In the data rows, the value 128 means zero.
Each row of this table is followed by its label. One hidden rule gives the labels. It looks at one to three of the table's principal directions, none of them among the few with the most spread.
[105 146  95 124 171 172 111  75 141 103 180 101 114 152 136 122 164 161
 148 133 179  86 156  62 164  88 134  62 100 128  92 133] soap
[134 146 154 125 111  95 141 152 118 141 107 146 140  93 113 136 121  83
  99 112  94 148 121 166 104 157 120 176 159 139 142 116] soap
[134 128 165 108  94  96 131 154 110 157 127 140 136  85 118 126 112 100
 115 114 114 140 110 144  84 146 124 165 147 129 140 114] kite
[ 89 138 149 173 143 180 112 156 127 135 129 111  57 120 205  93  82 151
  74 188 121 157 133 156 136 101 135 156 121 124 117 101] soap
[180 124 117  81 100  73 161 137 113 142 107 154 189 121  65 154 164 100
 180  75 119  95 136 178 109 174 102 128 128 127 169 131] clay
[ 91 143 133 171 166 153 120 120 148 103 129 125  91 138 144 121 110 130
  88 156 127 142 127  95 150 103 136 129 140 140 101 129] clay
[140 111 104 149 132 142 137 135 136 111 102 125 134 164 137 131 134 156
 150 138 126 135 134 158 144 133 119 120 108 115 139 129] clay
[190 117  87  76  56  39 157 131 104 146  90 141 195 153  29 161 145  82
 196  45  85 112 103 198 124 192  96 126 174 140 188 173] kite
[121 159  98 128 126 138 105 124 120 134 152 101 120 143 127 119 147 132
 150 120 123 115 154 158 138 130  98 102 132 129 122 130] clay
[131 129 146 108 132 106 136 113 129 136 124 148 130 102 117 137 113  86
  89 120 113 131 112  97 138 129 162 150 155 148 128 145] kite
[157 116 128  96 107 108 137 134 120 133 125 137 169 114 111 139 152 114
 142 102 127 120 125 138 106 149 124 137 119 112 144 122] soap
[106 124 136 123 136 156  99 125 122 147 173 108 102 122 153 108 124 166
 146 148 162 116 138  99 119 102 126 103  99 111 103 111] clay
[119 144 113 147 123 111 141 144 125 125 111 127 112 149  98 129 115 121
 138 116 110 126 124 177 139 142  94 133 151 133 141 126] kite
[110 137 154 161 173 146 149 129 146 112 101 151  97 113 158 128 103 114
  64 165 116 145 131 121 154 114 158 162 133 147 121 119] soap
[151 133 133 112 103  92 131 153 116 148 114 141 153 113 101 136 133  99
 140 106 100 129 130 170 103 159 107 146 144 132 148 130] clay
[111 130 139 129 125 115 109 123 124 150 151 124 109 127 110 122 108 137
 151 130 137 122 124  99 119 118 123 106 140 146 111 143] clay
[140 121 134 124  75  86 133 161 109 152 106 131 132 128  98 127 102 113
 148 105  99 141 103 181  99 156 101 149 159 132 157 135] kite
[103 128 120 140 162 159 107  99 141 122 156 116  99 144 146 120 121 156
 129 154 153 118 138  72 157  94 148  92 114 136  97 141] kite
[119 111 124 112 138 135 131 106 128 127 155 122 129 138 115 131 137 165
 164 121 172 106 124  89 134 112 131  99  98 110 115 117] kite
[128 128  86 149 134 126 117 131 141 103 120 120 133 174 102 131 137 127
 146 119 112 122 129 136 147 131 101 102 140 121 128 151] clay
[164 103 174  90 110  74 141 128 126 149 109 171 188  77  98 157 134  84
 117 104 114 145 109  90  86 156 163 164 139 141 136 139] kite
[122 123 114 145 147 155 128 133 139 107 124 124 117 145 149 121 131 141
 115 145 132 125 133 130 143 116 127 124 111 111 125 120] soap
[156 141 115 142  89  86 146 161 123 127  68 141 140 137 104 136 110  70
 104 107  56 153 113 211 126 169 109 168 187 154 172 158] clay
[128 117 146 117 120 115 135 134 125 133 127 138 133 111 120 130 119 118
 117 122 130 132 110 115 114 131 135 146 131 122 131 121] kite
[139 137 125 101 137 120 131 106 133 116 139 136 157 110 115 140 157  94
 108 107 130 114 130  93 130 130 144 127 134 130 123 135] soap
[102 141 144 118 137 103 112  99 129 141 157 129 122 111  96 138 116 106
 116 113 128 136 111  68 134 121 145 126 160 148  98 144] kite
[104 141  97 152 142 146 113 104 133 126 134 107  81 167 136 117 101 141
 128 147 120 127 130 126 182 107 135 100 148 154 118 162] soap
[106 119 144 123 130 154 117 108 118 150 160 109  99 122 159 116 113 177
 146 148 167 130 128  99 132 103 147 112 100 124 108 113] soap
[149 116 129 127 111 110 141 142 130 120 103 141 152 129 113 136 131 114
 130 116 116 132 117 141 111 144 123 139 136 128 147 135] clay
[156 105 138 132 115 102 159 129 132 127  78 155 149 132 116 146 115 120
 131 126 110 146 113 142 130 147 149 148 138 149 153 149] clay
[147 109 111  69 113 138 110  97 114 143 188 106 164 127 119 128 178 171
 203 102 190  81 143  82 108 117 124  68  76  98 118 121] clay
[131 113 139 133 115 119 141 135 122 142 110 132 125 132 127 132 111 148
 146 132 127 143 119 151 127 137 130 140 123 129 138 123] soap
[ 83 146 125 147 191 194 122  89 142 107 170 106  85 134 175 116 140 176
 111 165 180 113 155  77 170  81 148 100  85 118  85  97] soap
[118 148  60 136 136 134 118  86 134 110 140 100 107 193  97 128 133 137
 164 113 127  99 135 125 192 115 115  66 153 152 125 178] soap
[141 117 155 112 107  91 144 147 119 145 113 151 145 102 103 137 116 106
 127 110 117 134 109 139  99 148 126 157 141 129 144 122] kite
[127 121 107 114 127 141 131 103 124 125 143 112 127 146 129 129 138 153
 151 121 150 115 127 119 151 119 134 106 111 117 127 128] kite
[120 125  99 155 167 157 136 109 149  91 124 124 123 169 128 132 147 161
 146 140 151 112 144 111 161 110 123  94 103 121 117 129] clay
[165 107 183 124  67  76 153 210 106 160  65 164 159  76 129 132  98  82
  97 118  70 178  99 223  55 184 112 225 150 114 178  97] soap
[105 146 122 132 136 175 115 132 115 133 171  93 105 130 164 106 152 188
 164 141 176 109 161 151 117 111  94 101  78  96 112  75] soap
[121 138 143 114 111 124 105 131 121 147 144 124 108  98 145 113 101  88
  80 133 106 136 112 107 120 119 149 146 162 144 124 148] soap
[ 92 142 112 162 159 186 114 104 146  92 144 101  89 147 178 111 125 146
  84 160 143 138 129  90 163  89 148 116 124 126 101 126] soap
[115 130 116 141 154 165 122 117 137 111 142 115 113 143 155 120 139 156
 127 148 150 119 143 113 146 106 131 108 102 117 113 117] soap
[165 111 142  95  87  73 131 149 117 150 108 151 176 104  91 145 129  81
 130  95  92 142 108 144  93 166 128 159 154 129 152 145] clay
[140 126  83 126 142 135 144  90 136 106 126 118 142 176 103 143 159 161
 185 113 154  98 145 124 167 125 122  75 109 135 132 148] clay
[134 118 172 124 120 108 149 134 120 152 101 151 133  92 140 140 104 117
 102 136 112 164 115 142 120 145 159 179 133 140 136 115] clay
[180 106 156 120 103  79 175 149 135 113  51 178 192  99 107 161 134  67
  90 105  82 162 102 153 100 173 153 194 154 142 170 139] kite
[148 121 127 131  80  76 135 168 109 159  98 136 138 142  81 132 108 126
 183 104  98 135 119 205  99 167  81 136 152 136 161 137] clay
[115 130  94 157 135 142 127 120 137 108 121 113 101 176 122 121 116 150
 146 135 129 120 126 136 159 114 114  97 137 137 129 150] soap
[142 111 174  88 109  90 143 119 113 165 128 153 152  79 114 145 116 110
 123 112 130 142 108 104 106 144 164 161 133 139 132 124] soap
[197 132 108  75  84  51 169 116 126 108  71 165 222 110  60 174 167  17
  95  50  63 135  99 151 126 189 147 173 192 149 180 174] kite
[110 148 117 179 170 132 148 137 152  91  92 144 105 154 115 133 117 113
  98 142 106 131 135 149 160 127 113 138 148 143 127 130] clay
[127 113 105 135 135 154 139 120 131 111 130 115 121 161 136 123 138 174
 162 134 160 110 132 132 144 115 120 100  94 108 132 117] kite
[115 153  78 132 178 158 134  90 149  79 144 118 125 160 119 133 164 117
 109 120 140  94 145 100 186 108 128  96 124 121 113 135] kite
[ 92 158 121 142 163 170  99  98 132 130 174  99  94 133 158 115 138 160
 132 152 156 120 160  97 151  97 130  92 111 136  88 120] clay
[108 123 148 104 169 164 104 104 130 139 193 120 127 102 152 122 158 171
 147 145 191 100 156  56 118  96 141  95  67  99  84  91] clay
[117 116 140 135 141 154 119 123 134 125 140 125 112 124 158 118 120 149
 116 152 148 130 128  93 127 105 147 122 109 123 113 123] clay
[116 134 134 126 154 126 129 121 131 132 143 135 126 123 114 134 135 136
 138 127 142 117 140 114 134 125 123 121 116 124 112 113] soap
[131 131 101 120 120 114 136 105 127 120 130 120 138 155  92 139 139 135
 164 102 137 112 123 124 144 132 117 100 137 137 132 146] kite
[163 110 176  83  93 109 146 162 107 157 120 152 165  63 145 129 137 105
 112 117 129 131 122 153  68 152 138 179 108 107 155  91] soap
[133 142  90 144 115 124 135 120 126 123 105 115 113 168 117 128 120 128
 146 122 106 126 132 175 164 136 115 112 153 152 147 159] clay
[115 125 108 121 147 147 118  78 134 120 159 108 131 151 126 137 149 167
 161 126 166 119 136  75 157 108 146  84 106 127 101 137] soap
[101 131 152 140 140 156 109 140 122 150 153 117  86 112 167 106 103 156
 119 163 144 132 138 124 122 106 130 129 110 123 109 106] soap
[128 139 148 107 103 136 102 162 105 159 170 110 137  94 143 108 152 148
 162 123 151 113 152 155  64 134  85 122  97  97 123  81] kite
[117 135  89 150 144 151 119 117 139 103 131 110 110 171 129 121 132 142
 136 135 129 116 135 129 161 113 116  97 129 126 123 144] soap
[102 121 125  94 186 183  97  55 142 118 215 107 127 120 155 125 170 178
 144 144 214  86 151   0 150  69 173  59  66 109  66 119] soap
[128 134 127 126 118 109 137 131 121 137 118 131 126 129 110 133 119 118
 132 116 114 133 122 151 133 141 121 138 145 136 137 132] soap
[150 129  73 119 114  96 134  97 135 106 116 123 162 179  64 150 153 115
 176  84 117 107 122 122 155 143 113  83 156 147 141 180] clay
[171 106  77 127 107 115 162 115 135  97  79 131 169 182  99 151 154 136
 171 101 118 122 122 168 155 152 121 109 126 127 167 158] soap
[103 129 165 102 132 132  99 133 114 161 191 120 115  86 131 112 127 147
 143 131 169 109 132  79  86 108 120 116 103 108  96  94] soap
[128 134  77 125 130 137 119  79 137 106 139 105 129 174 112 134 143 136
 152 113 135 112 127  96 174 114 139  77 142 146 122 175] soap
[131 112 172  93 116 124 114 146 115 155 161 136 146  74 141 121 134 126
 120 127 150 126 123  96  74 127 136 147 103 101 117  94] soap
[130 124 114 143 125 141 123 141 132 119 118 122 118 146 140 118 122 134
 127 139 120 128 129 145 131 124 119 122 127 124 136 135] clay
[146 126 131 132 102 104 128 155 124 134 104 137 143 126 115 129 122 106
 129 119  98 139 122 162 105 149 112 144 149 134 147 139] kite
Here are more rows. What is the label of each one?
[137 126 134 104  95 104 140 132 109 151 127 129 128 117 110 128 114 120
 142 108 126 122 112 150 118 140 125 137 143 135 148 131] kite
[114 136 129 129 145 154 108 124 134 118 158 116 127 119 147 119 147 137
 120 136 149 120 141  97 117 111 125 115 110 112 106 112] clay
[117 142  95 149 131 127 122 101 134 122 121 114 101 169 115 128 110 131
 140 130 114 128 127 128 174 119 132  98 160 165 126 174] clay
[120 107 191 154 129 161 124 172 133 129 112 140 119  78 206 111 106 136
  62 177 126 178 119 125  78 119 153 191 102 103 121  81] clay
[ 96 126 116 134 162 178 118 106 130 122 171 102  95 147 157 114 137 192
 153 152 182 106 147 101 152  93 125  90  77 101 100  97] kite
[141 121 129 124 135 129 142 119 134 118 111 139 143 124 137 138 134 117
 107 129 121 137 125 123 140 132 152 143 126 129 134 132] soap
[130 142 104 150 153 137 138 128 142  98 116 129 141 154 114 137 158 135
 143 124 130 116 151 146 140 133 102 111 117 123 128 121] kite
[134 127 172 127 110 126 146 177 115 142 104 146 122  80 160 116 107 104
  77 140 108 149 118 178  89 143 127 195 128 113 151  87] kite
[105 122 163 162 138 151 123 162 131 134 116 133  86 110 175 107  86 136
  81 172 119 157 120 139 116 113 136 165 125 122 122 105] soap
[ 90 148 105 157 150 156 111 100 128 132 153  96  80 165 137 117 115 177
 160 148 149 124 145 125 169 104 118  85 123 144 102 134] clay
[ 97 136 145 115 157 160 122 109 124 133 179 115 108 106 148 119 140 160
 129 138 179 108 141  86 129 101 133 115  90 106  97  86] kite
[126 137 121 103 125 125 113  96 121 140 167 112 143 127 110 133 155 147
 173 110 159 107 142  92 124 122 126  87 117 135 110 134] clay
[105 147 125 117 137 125 107 124 119 149 175 114 110 128 104 119 133 146
 167 120 153  96 145 117 122 118  97  93 121 125 107 117] soap
[145 147 100  72 103  99 115  94 113 140 168 114 164 125  78 138 167 102
 168  73 138  89 132 104 124 138 117  88 146 137 128 153] soap
[147 122 126 115 106 111 132 138 122 131 120 132 152 125 113 133 140 121
 146 111 123 125 126 144 108 144 116 129 129 124 142 130] clay
[128 130 144 110 118 102 128 132 115 156 139 135 132 111 104 133 123 125
 149 115 131 123 128 134 112 140 119 131 132 132 128 121] soap
[105 129 125 142 109 130 112 148 112 155 139 106  87 144 133 109  93 158
 153 138 124 137 122 168 129 126 102 125 132 121 128 118] kite
[179 117 127  97  81  69 167 150 116 131  75 158 183 115  83 153 136  72
 126  81  84 136 104 187 109 180 122 173 159 131 181 139] kite
[112 131 103 147 168 165 130  97 144 103 136 115 112 161 145 130 141 163
 135 147 152 120 145 106 173 105 139  98 104 125 109 128] soap
[117 154 149 156 141 116 148 161 130 122  99 147 118 111 122 131 117  99
  90 132  98 146 133 179 121 147 106 174 148 133 136 101] soap
[115 118 173 118 118 129 114 137 116 162 148 130 111  88 155 116 101 135
 111 146 138 144 117 104 100 118 149 149 122 127 115 113] soap
[138 141 186 107 100 104 109 167 120 149 122 151 142  43 155 119 108  33
  22 129  72 166 106 118  71 144 156 209 177 137 133 125] clay
[ 94 106 161 130 132 173 104 139 116 159 171 107  77 111 187  96  95 191
 132 173 173 132 126 104 112  92 139 125  82  97 104  88] kite
[127 129 121 125 138 143 128 119 137 104 133 125 141 125 137 130 148 118
 103 124 133 128 125 105 130 121 137 132 123 113 122 121] soap
[142 123 131 118 145 111 156 125 132 121 113 150 154 124 102 148 147 123
 139 113 134 118 135 135 133 143 126 136 114 121 136 114] soap
[141 122 137 131 120 119 152 140 131 113  96 144 140 118 130 134 123 104
  96 124 111 142 112 144 123 140 138 162 139 128 147 124] kite
[169 117 126 111  91  84 157 146 120 130  83 151 169 125  94 146 133  93
 136  96  96 134 112 175 112 167 121 155 150 135 169 142] soap
[119  96 135 140 162 171 126 124 140 115 147 123 133 141 158 127 151 203
 166 157 187 121 146  93 120 105 129 101  52  85 103  87] clay
[122 128 137 121 123 128 126 124 127 127 134 128 123 114 134 124 119 113
 103 126 127 132 113 108 125 122 142 139 139 129 126 130] kite
[ 89 107  85 159 167 201 114  88 138 111 167  83  75 200 164 110 129 247
 197 168 203 104 147  96 184  75 125  48  59 102  95 116] kite
[162 120 128  93 108  89 131 123 125 134 125 146 177 115  87 146 152  97
 149  93 121 113 125 113 105 149 128 121 139 136 140 150] kite
[120 125 136 134 121 157 117 151 120 138 135 116  99 119 173 104 111 142
 108 154 130 132 130 152 120 116 126 141 113 111 131 108] kite
[132 106 138 138 106 122 130 155 119 146 114 127 124 136 133 124 111 160
 159 137 129 143 122 166 108 139 112 136 113 113 140 114] clay
[204 104  62  94  75  69 169 110 131  93  65 144 213 179  52 168 168  81
 170  55  89 113 102 165 146 177 122 115 164 139 191 194] soap
[137 130 126 103 119 105 126 125 120 141 141 132 146 119  99 135 140 115
 147 105 129 113 129 124 118 138 119 120 132 127 129 131] soap
[117 129 151 119 128 136 117 140 124 134 151 127 126  98 142 118 129 125
 110 132 141 127 125 106 100 119 128 140 118 110 116 103] soap
A new table starts here. A hidden rule labels the rows of this table. It goes by one to three of the table's principal directions, not those with the most spread.
[ 93 124 141 103 114 116 165 142  67 132 139 143 105 152 152 118 134 116
 147  95 118 118 131 121 103 138 144 109 166 119 134 132] KO
[169 119 143 131 197 119 164 160 183 164 159 114 191  98 150 147 188 149
  66 120 174 169 153 154 148 114 120 209  91 151 123 137] FH
[111 120 103 110  81 137 129 147  15 164  95 148  62 140 108 118 128 118
 152 122 119 112 126 121  87 103 108  70 178 100 150 160] KO
[150 165 123 129 128 135 118 162 142 127 126 121 151 107 123 126 101 133
 117 138 134 114 124 101  89 116 117 150 143 110 138 111] FH
[152 118 143 131 130 145 138 139 152 138 106 126 141 107 124 153 159 117
  87 153 146 144 141 139 142 108  90 184  98 131 108 125] YQ
[137 121 143 126 150 117 146 124  92 131 122 121 133 118 111 124 150 109
 125 128 141 117 133 148 134 128 124 135 121 132 134 130] FH
[148 137  82 126 170 120 128 119 162 147 153  98 153 148 135 122 107 169
 127 118 134 146 142 150 138 153 139 148 112 104 137 146] YQ
[115  75  98 115  73 146 113  83  19 106  89 136  66 122 115 135 164 137
 161 133 109 133 146 128 152 115 154  48 141 150 148 106] YQ
[ 87 121 143 145 100 147 125 123 136 103 130 163 102 132 139 156 127 136
 143 121 122 151 113 122 128 113 149 100 143 163 120 116] KO
[ 71 118 190 125 103 115 108  74 173  63 103 141  88 148 162  99 135  93
 158 148  85 109 104  96 135 128 160  76 113 129  94 123] YQ
[124 142  99 135 169 116 139 125 135 150 165 116 144 149 134 117 100 167
 143  97 142 144 132 148 125 154 150 129 137 116 147 146] KO
[ 88 133 142 117  65 134 125 129 177  96 127 152 124 153 182 135  96 118
 137 122  96 134 125  92 135 140 139 152 146 115  80 115] KO
[141 157 150 133 148 120 112 139 183 119 121 118 141 124 121 112 114 111
 116 147 124 110 112 117 105 119 113 139 118 114 124 139] KO
[117 106 139 123  75 125 124 120 130 118 118 146 125 130 147 129 133 107
 129 126 114 127 136 116 164 133 125 139 136 136  97 121] KO
[143 135  95 131 150 127 109 115 117 136 120 102 142 130 108 108 102 153
 139 127 142 126 128 140 136 137 136 122 123 115 149 139] FH
[171 124 117 121 158 123 140 152 153 156 150 107 173 111 132 131 153 140
  90 127 147 137 151 135 139 132 116 173 111 133 134 124] YQ
[ 81 139 170 148  95 129 122 106 165  84 132 166 105 119 165 139 107 118
 153 130 105 134 101  91 126 127 147 119 126 134  89 100] YQ
[124 116 101 120  97 155 123 132  92 136  87 128  94 142 118 133 139 145
 129 142 132 146 158 137 111  95 124 107 164 114 148 142] YQ
[144 121 142 135 120 119 101 103 181 127 119 123 119 121 125 117 140  97
 120 169 101 109 123 115 146 126 103 126  87 107  95 134] YQ
[125  99 100 119  57 153 123 147  97 127 126 145 133 133 129 159 141 121
 126 131 117 134 158 124 151 117 138 125 164 151 124 105] FH
[144 107 209 137 107 115  96 121 113  65 118 149 143  45 107 135 184  53
 116 156 110  75  76  81 155 108 135  92  82 214 110  59] FH
[124 101  96 102  39 163 144 161  96 148 123 144 117 154 140 157 127 127
 111 119 116 139 169 119 136 136  99 153 173 128 119 107] KO
[149 113 137 116 154 108 151 119  58 130 123 117 120 118 100 122 162  99
 128 123 131 104 133 154 133 137 119 117 117 133 144 130] KO
[124 135  68 140 121 145 112 116  82 146 147 118 127 138 105 117  64 190
 163  96 147 139 128 131 132 162 141  97 157 130 171 113] YQ
[114  46 215 113 144  72 171  51  49  91 111 156  48 119 125 124 255  42
 137 116  93 110 116 171 190 136 127  59  72 188 100 144] KO
[124  95 165 118  92 127 145 146 107 108 124 157 132 109 143 149 182 100
 107 113 128 135 137 123 154 111 134 133 143 187 116 106] YQ
[105 112  85 151  86 162 133 138  88 166 130 148 137 131 126 150 105 175
 142 113 167 173 162 142 152 115 140 146 178 131 137 125] YQ
[146 125 133 161 111 138 127 129 228 144 146 151 154 114 142 179 127 115
  93 152 125 160 131 139 177 129  84 213  81 126  59 128] KO
[138 166  93 153 179 154 119 129 244 144 133 108 145 158 129 142  67 202
 107 123 159 186 124 159 119 139 103 183 108 110 133 160] YQ
[137 162 132 133 136 128  94 155 118 113 138 107 188 103  93 101  79 117
 138 133 144  77  97  97 112 138 148 119 141 145 159  93] KO
[112  91 135 129  94 127 131 107  50 126 115 155  89 108 129 127 154 135
 147 104 132 140 124 121 151 122 137  84 142 164 136 116] FH
[152 131  90 133 152 135 133 140 115 162 141 112 153 123 114 134 117 162
 118 117 156 146 140 149 135 134 121 153 127 124 147 135] KO
[155 149 106 144 167 122 113 119 160 138 136 105 158 118 111 122  97 144
 126 136 142 127 120 142 139 142 120 155  99 109 129 136] FH
[135 115 125 133 142 126 129 114  93 134 122 117 120 136  88 120 141 116
 135 135 135 115 139 158 137 131 125 101 133 138 152 134] FH
[131 146 160 117 165 109 141 143 137 119 141 111 154 123 134  99 135 115
 121 123 135 103 126 115 102 133 141 132 132 126 144 119] FH
[121 141 114 118 133 127 144 149  87 148 141 129 123 135 132 122 115 140
 139 109 133 124 129 122  96 131 134 121 154 111 146 133] YQ
[199 115 108 127 158 121 124 119 197 138 135  98 142 142  92 138 147 122
  83 138 121 134 152 176 166 154  74 160  88 143 130 143] FH
[ 91 116 195 111  93 136 146 190 104 133 120 158 147 111 149 130 185  75
 105 140 137 107 126  90  98  74 144 127 167 159 122 119] FH
[138 158 127 153 191 129  88 112 144 114 123  96 153  91 104  97 121 159
 145 162 151 116 115 112  96  99 172  87 113 122 171 116] YQ
[ 78 129 162 127  96 130 135 148 132 116 146 158 130 138 156 129 128 110
 142 118 118 121 117  98 113 119 160 109 163 146 117 116] FH
[113 119 111 115 122 125 134 120  70 129 122 130  95 143 129 118 131 143
 151 106 123 131 129 132 114 130 146  83 152 128 151 139] KO
[106  84 105 115  66 157 128 107  96 130 112 149  58 166 124 150 145 133
 136 124 100 148 141 138 142 133 109  78 142 146 128 131] FH
[123 137 123 141 122 131 122 125 148 139 129 128 148 128 129 129  98 129
 130 133 137 130 123 128 145 137 118 162 120 110 108 131] FH
[135 140 132 120 155 113 144 141  89 137 133 116 135 131 111 108 125 123
 133 113 142 110 131 139 107 135 129 123 147 122 155 134] KO
[153 133 139 143 107 162  94 153 148 134  85 128 140  86  98 142 139 113
  95 181 147 122 122 108 118  79  90 150 113 134 124 116] YQ
[171 135  74 148 175 133 118 125 123 172 134  98 161 117  88 130 104 169
 120 128 167 146 137 168 150 138 110 158 106 116 152 149] KO
[ 54 109 177 119  66 125 125 116 120  70 130 163 111 158 154 125 130  84
 165 117  92 105 112 103 139 132 182  73 167 167 108 105] KO
[ 81 137 205 101  80 112 126 149 163  55 152 165 124 112 203 122 150  86
 135 117  73  95  90  35  93 121 180  89 143 167  98  70] YQ
[144 109 141 123 160 111 168 124  88 132 145 129 130 116 122 144 172 116
 116 109 139 133 138 159 144 139 124 141 110 151 132 122] FH
[166 158 103 134 181 121 134 149 163 142 162 104 169 119 123 133 112 157
 111 120 143 135 134 138 111 141 127 162 118 119 147 124] FH
[130 168 113 123 184 125 155 152 122 151 154 111 120 143 131 113 114 162
 133 116 139 131 140 129  54 129 134 119 153  87 170 137] YQ
[193  62  83 117 132 146 144 103  37 161  99 100 112 118  60 153 192 128
  96 136 153 141 175 200 190 139  76 133  95 160 157 127] KO
[127 132 106 118 132 122 136 114  99 135 122 119  99 156 117 117 106 133
 145 115 120 123 130 146 119 149 116 114 136 101 138 148] KO
[172 140  84 140 168 123 100 116 118 143 127  94 150 115  82 113 101 154
 133 132 146 120 122 151 140 140 123 120 109 124 160 139] KO
[102  84 212 138 133 103 155 104  63 110 117 153 130  86 125 118 200  75
 131 121 151 115 119 134 172 113 147 116 114 186 116 108] YQ
[140 134 154 122 172 112 144 117 154 105 131 119 121 128 130 134 154 110
 116 133 117 123 119 143 118 132 124 133  93 131 122 131] YQ
[161  86 129 120 134 137 136 138  21 150 102 117 138  82  82 128 195 117
 107 135 167 119 147 146 147 101 120 113 126 172 168 111] YQ
[112  67 211 117 105 108 177  97  22  87 107 180  36  91 132 152 253  61
 130 121 100 122 129 132 133 101 123  61 119 191 119  98] YQ
Which label does each new row get?
[ 78 148  99 111  69 163 121 160  74 139 116 142 101 144 160 117  89 164
 160 124 123 129 136  72  61 104 158  91 200  88 151 115] ~ YQ
[100 122 181 136  98 128 105 116 194  92 114 145 148 114 154 135 133  79
 122 163 109 111  97  97 159 116 134 151  89 139  67 115] ~ FH
[164 147 115 142 167 125 123 126 142 135 127 107 150 110 102 130 113 136
 117 139 146 126 126 147 130 133 109 158 102 117 135 129] ~ FH
[160 130 133 127 174 114 142 130 106 137 128 107 151 108 104 123 149 116
 113 132 148 115 133 152 131 130 117 150 106 128 141 130] ~ FH
[126 135  85 147 113 153 114 144 173 155 154 125 186 123 147 146  82 180
 122 122 157 164 141 120 158 137 140 185 133 124 117 114] ~ KO
[ 98 149 172 129  85 130 128 141 193 106 132 167  89 134 176 130 121 114
 127 130  91 132 111  74  88 115 115 120 146 118  94 118] ~ FH
[ 58 146 157 136 111 124  69  78 185  56 112 136  93 155 146 104  90 106
 186 160  73  95  67  87 112 123 189  36 112 124 106 131] ~ FH
[147 108 123 116 142 117 139 109  63 134 108 109 110 139  84 109 145 110
 133 123 134 108 142 165 141 144 110 105 130 133 156 139] ~ KO
[128 111  92 118 112 133 124 119 122 136 132 123 119 150 137 132 129 148
 134 122 117 143 147 137 142 136 140 115 137 122 131 137] ~ KO
[ 72 101 137 119  85 135 189 105  25 140 104 169  57 144 168 142 137 142
 157  87 139 169 149 138 130 131 122 138 161 103 109 134] ~ YQ
[122 156 147 127 148 118 130 126 164 106 131 122 120 146 129 115 108 117
 134 131 113 112 118 125  97 136 126 122 131 111 130 132] ~ FH
[107 124 125 142 105 142 135 130 185 122 151 149 155 129 170 165 114 147
 121 119 131 168 131 123 162 135 142 181 118 139  86 113] ~ YQ
[158 144 105 113 167 132 140 157 112 149 131 104 139 120 122 128 142 150
 109 131 142 130 143 132  86 115 124 137 131 110 160 132] ~ YQ
[143 105  90 146 151 152 111 119  59 144 124 105 146 110  67 129 142 162
 137 134 171 135 146 161 146 116 152  86 139 169 191 112] ~ YQ
[129 164 183 109 215  77 141  88 255  72 147  94 122 185 148  88 102 103
 122 109  90 104  85 148 117 193 115 137  66 116 108 160] ~ KO
[ 53 142 144 120  87 126 135 129 139 101 146 161  86 182 171 115  90 135
 172  93  94 130 115  99  93 141 169  75 190 124 126 133] ~ KO
[149 124 139 123 155 116 129 112 141 120 117 108 139 118 123 121 148 115
 114 143 130 121 131 139 142 131 119 146  94 122 121 131] ~ FH
[131 112 169 110 146 101 152 126 116 117 149 132 115 119 145 116 187  98
 120 121 107 109 131 115 116 131 138 100 119 146 131 115] ~ KO
[181  93 122 127 152 121 121 115 122 140 112 105 153 101  96 135 181 113
  93 147 144 129 144 163 180 121 107 150  83 155 128 135] ~ YQ
[105  96 133 137  24 155 104 151  42 115 102 181 107  91 114 158 154  97
 144 140 119 119 129  95 139  78 146  79 183 178 126  92] ~ FH
[126 117 111 138 132 122 101  89 131 112 119 118 124 132 117 118 114 139
 149 129 123 130 119 141 163 139 147 102 111 135 127 135] ~ KO
[171 155 136 148 193 117 127 133 161 122 142 107 153 103  93 132 135 125
 111 144 141 118 126 149 111 124 117 141 102 134 149 121] ~ YQ
[142 143 135 118 158 113 142 139 102 128 138 115 133 122 117 115 133 118
 128 123 129 106 126 129 100 135 128 121 130 120 149 123] ~ KO
[160 160 118 150 138 137 125 169 197 151 156 122 194 106 126 144  97 142
  96 137 153 137 140 121 128 128 107 204 129 120 119 112] ~ FH
[143  97 116 126 121 120 123 114  69 129 120 129 119 113 106 129 160 120
 134 123 128 123 135 145 157 123 137  96 128 156 141 127] ~ KO
[165 153  99 143 180 126 114 127 137 144 126  96 153 120  91 114 102 155
 125 134 156 128 130 153 119 130 120 139 119 113 159 143] ~ YQ
[152 152 148 132 137 136 126 172 216 139 143 139 149 103 157 146 140 136
  82 139 129 146 117  95  99 104 100 173 112 132 109 123] ~ FH
[144 106 142 129 151 121 138 115 122 134 114 115 142 123 106 131 162 103
 110 143 142 124 137 163 161 126 113 150  98 137 121 142] ~ FH
